In the data rows, zero lies at 4.5, halfway between 4 and 5.
Here is a table of points, one per row:
[2 8 3 2 2 1 5 7 6 6 7 3 1 5 5 3 4 5 4 3 3 5 7 9 7 6 6 3 6 4 7 5 3 9 1 2 6 5 2 2 7 2]
[4 5 5 6 8 4 3 4 6 5 5 6 7 5 5 5 4 4 7 5 6 3 3 5 5 6 5 5 3 7 3 4 5 2 7 4 3 3 7 4 5 5]
[5 7 4 3 3 5 5 7 4 5 3 3 2 7 3 2 5 4 4 6 3 8 3 5 3 3 6 4 6 1 8 8 2 4 4 2 6 4 3 4 5 7]
[4 5 6 6 7 6 4 4 6 5 6 6 7 4 5 6 5 5 7 4 6 4 3 5 6 6 4 4 4 7 2 2 4 3 5 5 5 4 6 5 5 5]
[5 4 5 6 7 5 5 4 6 6 5 5 7 3 5 6 4 5 8 5 6 2 4 6 5 6 3 4 1 6 3 2 3 3 6 4 3 5 5 5 5 4]
[5 7 4 3 2 4 5 6 5 5 3 2 2 6 3 2 4 5 4 5 2 8 3 6 2 2 6 6 6 2 7 9 2 4 4 2 6 4 4 4 4 6]
[3 4 5 6 7 6 5 4 6 5 5 7 7 5 5 7 5 4 8 5 6 3 4 5 5 5 5 3 4 6 3 2 5 3 4 5 4 4 6 6 4 4]
[6 6 5 2 4 4 5 6 6 5 4 1 1 4 3 1 4 5 3 4 2 8 2 6 2 3 4 5 6 2 8 9 2 4 4 3 5 4 4 4 5 7]
[7 2 5 4 4 7 4 4 2 2 2 3 3 5 3 3 5 4 1 5 4 5 5 0 3 2 5 6 5 4 5 7 7 2 6 5 4 3 5 5 4 7]
[6 6 3 3 2 4 6 7 5 6 2 1 1 5 3 2 5 5 5 6 1 6 4 6 1 3 3 4 4 2 8 6 2 6 3 2 6 5 4 4 3 6]
[3 4 5 7 7 6 5 4 6 6 6 6 8 4 6 5 6 4 7 4 6 4 3 5 6 6 4 4 4 6 3 2 4 3 5 5 4 5 5 6 4 4]
[5 6 4 2 2 4 4 6 5 5 3 1 1 5 3 2 4 3 4 5 3 7 3 5 2 2 7 5 6 2 8 9 3 4 4 1 6 2 5 3 5 7]
[4 5 5 6 7 6 5 4 6 6 6 6 8 3 5 5 4 6 7 4 7 3 4 5 6 5 4 4 3 8 3 3 4 2 5 5 4 5 5 5 4 4]
[3 8 3 2 0 0 5 6 5 8 6 3 2 5 5 4 4 5 5 2 3 5 8 9 5 6 5 2 5 4 6 5 3 9 1 3 6 5 1 2 7 2]
[4 4 5 6 7 5 6 4 6 6 5 6 8 3 6 6 4 4 8 5 6 3 4 5 5 5 4 4 2 6 3 2 4 4 6 4 4 6 6 5 4 5]
[3 5 5 6 7 6 5 4 7 5 6 7 7 4 6 6 4 5 7 4 7 4 3 5 6 6 4 4 3 6 2 2 4 3 5 5 4 5 7 6 4 5]
[7 5 7 6 8 6 3 2 7 6 6 4 7 3 6 5 4 5 7 3 6 3 2 6 6 7 3 4 4 7 4 2 3 3 7 5 3 6 5 5 5 4]
[3 4 4 3 3 2 4 3 2 4 6 5 3 4 5 5 4 4 2 3 4 3 8 4 6 6 5 4 5 6 4 4 7 9 5 7 5 5 3 4 5 2]
[3 4 5 6 7 6 5 4 6 5 6 6 8 4 6 6 5 4 7 5 5 3 2 6 6 4 4 4 3 6 3 2 4 3 5 5 4 5 5 5 5 3]
[7 3 6 8 8 9 5 5 5 3 1 5 8 5 3 5 6 4 7 7 5 6 0 1 3 2 3 5 4 6 3 4 3 0 6 4 4 4 7 7 1 9]
[4 3 4 6 5 3 5 3 6 7 4 5 6 4 5 5 4 4 9 6 6 2 4 4 5 7 3 4 0 6 4 2 3 4 6 6 3 5 6 5 4 5]
[3 3 4 3 2 2 4 3 1 4 7 5 3 3 5 6 3 5 2 3 5 3 8 5 6 6 4 4 6 5 3 4 7 7 4 6 4 5 3 4 6 2]
[2 3 4 6 6 5 5 4 6 5 5 7 7 5 7 6 6 4 7 5 6 3 4 5 5 5 4 3 3 6 3 2 5 2 5 4 4 4 6 5 4 5]
[5 4 5 6 7 5 4 3 7 6 5 5 8 3 7 6 3 5 7 4 7 3 3 5 6 6 4 4 4 7 4 3 4 3 6 5 3 5 5 5 5 4]
[6 6 4 2 3 3 5 7 5 4 3 2 2 6 3 2 5 3 4 5 2 8 4 5 2 3 6 6 6 3 8 8 3 4 3 1 6 4 5 3 4 7]
[4 4 3 6 7 5 6 3 6 6 4 5 7 4 5 6 4 4 9 6 6 2 4 5 5 6 4 4 1 6 3 2 4 5 6 5 4 5 5 5 3 5]
[7 2 6 5 4 6 5 5 2 2 2 4 4 5 3 4 5 4 1 6 3 5 4 0 3 2 5 5 6 3 4 5 6 3 6 5 4 4 4 5 2 5]
[3 4 5 7 6 6 5 3 6 5 5 6 8 4 6 5 5 5 8 5 6 4 4 5 6 6 4 4 4 7 3 3 4 3 5 5 4 5 6 5 5 4]
[7 2 6 7 8 9 6 4 6 3 0 5 9 6 3 5 6 4 7 7 5 6 0 2 2 2 3 5 3 5 4 5 3 0 6 5 4 5 8 7 1 8]
[3 9 3 1 1 0 4 6 7 7 7 2 1 4 5 3 4 4 4 3 3 4 7 9 6 6 6 5 7 4 7 6 3 9 2 3 5 4 2 3 8 2]
[2 2 3 3 1 2 4 5 3 3 7 6 3 5 5 6 5 4 2 4 4 3 8 3 6 6 6 5 5 4 3 3 8 8 4 6 4 5 3 3 5 3]
[9 3 6 5 6 7 4 2 2 2 3 3 4 3 3 3 4 5 0 3 4 5 4 1 4 3 2 6 6 4 6 7 5 3 6 5 5 4 4 5 3 6]
[5 4 5 6 8 5 5 2 6 6 5 5 6 3 6 5 4 4 8 4 6 2 4 6 5 7 2 3 2 7 4 2 3 4 7 5 3 5 6 5 4 4]
[5 7 3 3 3 4 4 7 5 4 3 2 2 5 3 2 5 4 3 5 2 8 3 6 3 2 6 5 6 2 7 9 3 4 3 1 5 3 4 4 4 6]
[6 3 5 5 4 6 4 4 2 2 2 3 3 5 4 4 5 5 1 6 4 6 4 0 3 2 4 5 5 3 5 6 6 3 5 5 4 4 6 5 3 5]
[4 4 4 4 3 2 4 4 3 4 6 7 3 4 5 5 4 5 2 3 4 3 8 4 6 6 5 4 5 5 4 4 8 8 4 7 5 5 2 3 6 1]
[5 4 4 3 4 2 3 3 3 5 7 5 3 4 5 4 4 5 1 2 5 3 8 5 7 5 4 4 6 5 3 4 7 8 5 6 4 5 2 4 7 2]
[4 4 4 6 7 5 4 4 5 7 4 7 8 4 6 6 4 4 7 5 7 4 4 5 5 6 4 4 2 6 2 2 3 3 5 5 4 5 6 5 4 4]
[7 3 5 6 5 6 4 4 2 2 3 3 3 5 3 5 5 3 1 5 3 6 3 0 3 3 3 6 5 4 5 7 6 3 6 5 4 4 5 6 4 6]
[2 4 3 3 3 2 4 4 3 4 7 5 3 5 5 6 4 5 2 3 5 3 8 4 5 6 5 5 6 5 4 4 7 8 4 7 4 5 3 3 6 1]
[4 5 4 7 7 6 5 4 6 6 6 6 8 4 5 6 5 4 7 4 6 3 3 5 5 6 5 3 4 6 3 1 5 3 5 6 4 4 5 5 4 4]
[4 3 2 6 3 3 6 3 5 7 3 4 5 5 4 5 2 3 9 8 6 0 5 5 3 5 2 4 0 6 4 0 3 5 6 5 3 5 6 5 3 5]
[3 4 3 4 2 2 4 3 3 3 7 5 2 4 5 5 5 5 2 3 5 2 8 4 6 6 5 4 6 4 4 4 7 8 4 6 4 5 3 4 6 2]
[5 4 5 7 7 6 6 5 6 5 5 7 8 4 5 7 5 5 8 4 6 4 4 7 7 5 4 2 2 6 2 1 4 3 4 6 4 6 5 5 3 3]
[4 5 4 7 7 6 4 3 6 5 5 7 7 4 6 5 5 5 7 5 7 3 3 6 6 5 4 4 3 6 3 2 4 3 5 5 3 5 6 5 4 3]
[7 3 5 4 4 6 4 4 1 2 2 4 4 6 3 4 5 4 1 6 4 6 4 1 2 2 4 5 6 3 4 6 6 3 5 6 4 4 5 5 3 6]
[7 3 7 8 9 9 6 4 6 3 1 5 8 5 3 5 7 4 7 7 5 6 0 2 3 2 3 6 3 4 3 4 4 0 5 4 4 4 7 7 0 9]
[5 7 5 3 2 4 5 7 5 5 2 2 2 6 3 1 5 5 3 6 2 7 3 6 2 3 6 5 6 2 7 8 2 4 3 2 6 4 4 3 4 7]
[2 3 4 3 2 3 3 4 2 3 7 6 4 6 5 6 4 5 1 3 4 4 8 3 7 6 6 4 6 4 3 3 7 7 3 6 4 5 3 4 6 2]
[5 7 4 3 3 4 4 7 5 5 3 1 3 6 4 2 5 4 4 5 2 8 4 5 2 3 6 6 6 2 8 9 3 5 3 2 6 4 5 4 4 7]
[1 4 6 7 6 6 5 5 7 3 5 8 8 5 6 6 6 4 7 3 7 4 3 4 6 4 6 5 4 7 2 3 5 2 5 5 4 3 6 5 5 4]
[7 3 6 5 4 6 4 4 2 2 3 4 3 6 3 5 5 4 1 6 4 5 4 0 3 3 4 6 6 3 4 6 6 3 4 6 5 5 5 5 2 7]
[3 5 5 3 3 2 2 3 3 3 7 6 3 4 6 5 5 5 1 3 5 4 8 4 6 6 6 5 7 5 4 5 7 7 6 6 5 3 3 3 7 2]
[4 4 5 3 3 3 3 4 3 3 8 7 5 4 5 6 5 7 0 2 5 4 7 4 7 6 6 4 7 5 4 4 7 8 3 6 5 4 3 3 7 1]
These points spread out most along one direction. Take the direction at right angles to it along which they spread out most. Go by this last direction. How many in every 100 of the points above lie lower along it than each point below? Answers are rounded to whole numbers. More than half of the points above lie lower than the first one.
[4 4 3 3 2 3 4 4 2 4 6 6 3 3 5 6 4 5 2 3 5 3 7 4 6 6 5 4 5 5 4 3 7 9 4 6 4 5 2 3 7 2] : 96
[3 3 4 3 2 3 4 3 2 5 6 5 3 4 4 7 4 5 2 4 4 2 7 5 7 5 4 4 5 5 4 3 7 8 3 6 4 7 2 3 6 1] : 96
[5 7 4 3 3 6 6 7 5 5 3 2 2 6 3 3 5 5 4 5 3 8 4 6 2 2 6 4 5 2 7 7 2 5 2 2 7 5 4 4 4 6] : 33
[1 8 3 0 2 1 3 6 6 6 7 4 1 4 6 2 3 4 5 2 3 5 7 9 6 7 7 5 7 3 6 7 3 9 3 3 5 4 2 3 9 2] : 91
[7 2 5 5 4 7 5 4 1 1 2 3 4 6 3 5 5 5 2 5 3 5 4 1 4 2 3 5 6 2 4 5 6 3 4 5 5 5 4 6 2 5] : 33
[5 6 4 3 3 3 4 7 6 4 3 2 1 5 3 2 4 4 3 6 2 8 4 6 1 2 7 6 6 2 7 9 2 4 4 2 6 4 5 4 5 7] : 6
[2 8 3 1 1 0 3 7 5 6 7 3 2 4 6 4 4 5 4 2 3 5 7 9 6 7 6 4 6 4 7 6 4 9 2 4 6 4 2 3 9 3] : 96
[5 6 4 3 2 5 4 7 6 5 3 2 2 5 2 2 4 4 3 5 2 8 3 6 3 3 5 5 5 2 7 8 2 4 4 2 6 4 3 4 4 6] : 30
[7 2 4 5 4 6 5 4 2 3 1 3 3 5 3 4 6 4 2 6 4 4 4 0 2 3 3 6 6 3 4 6 6 3 5 6 5 4 5 5 3 6] : 22
[7 2 4 5 5 5 4 3 1 2 2 4 3 6 4 4 5 4 1 6 4 6 4 0 3 2 4 6 6 3 5 6 6 2 6 5 5 3 5 4 4 6] : 22
[4 5 5 6 7 5 5 4 6 5 5 6 7 4 5 6 5 5 6 5 6 4 3 6 5 6 4 5 3 7 3 1 4 3 6 5 4 5 6 6 5 4] : 46
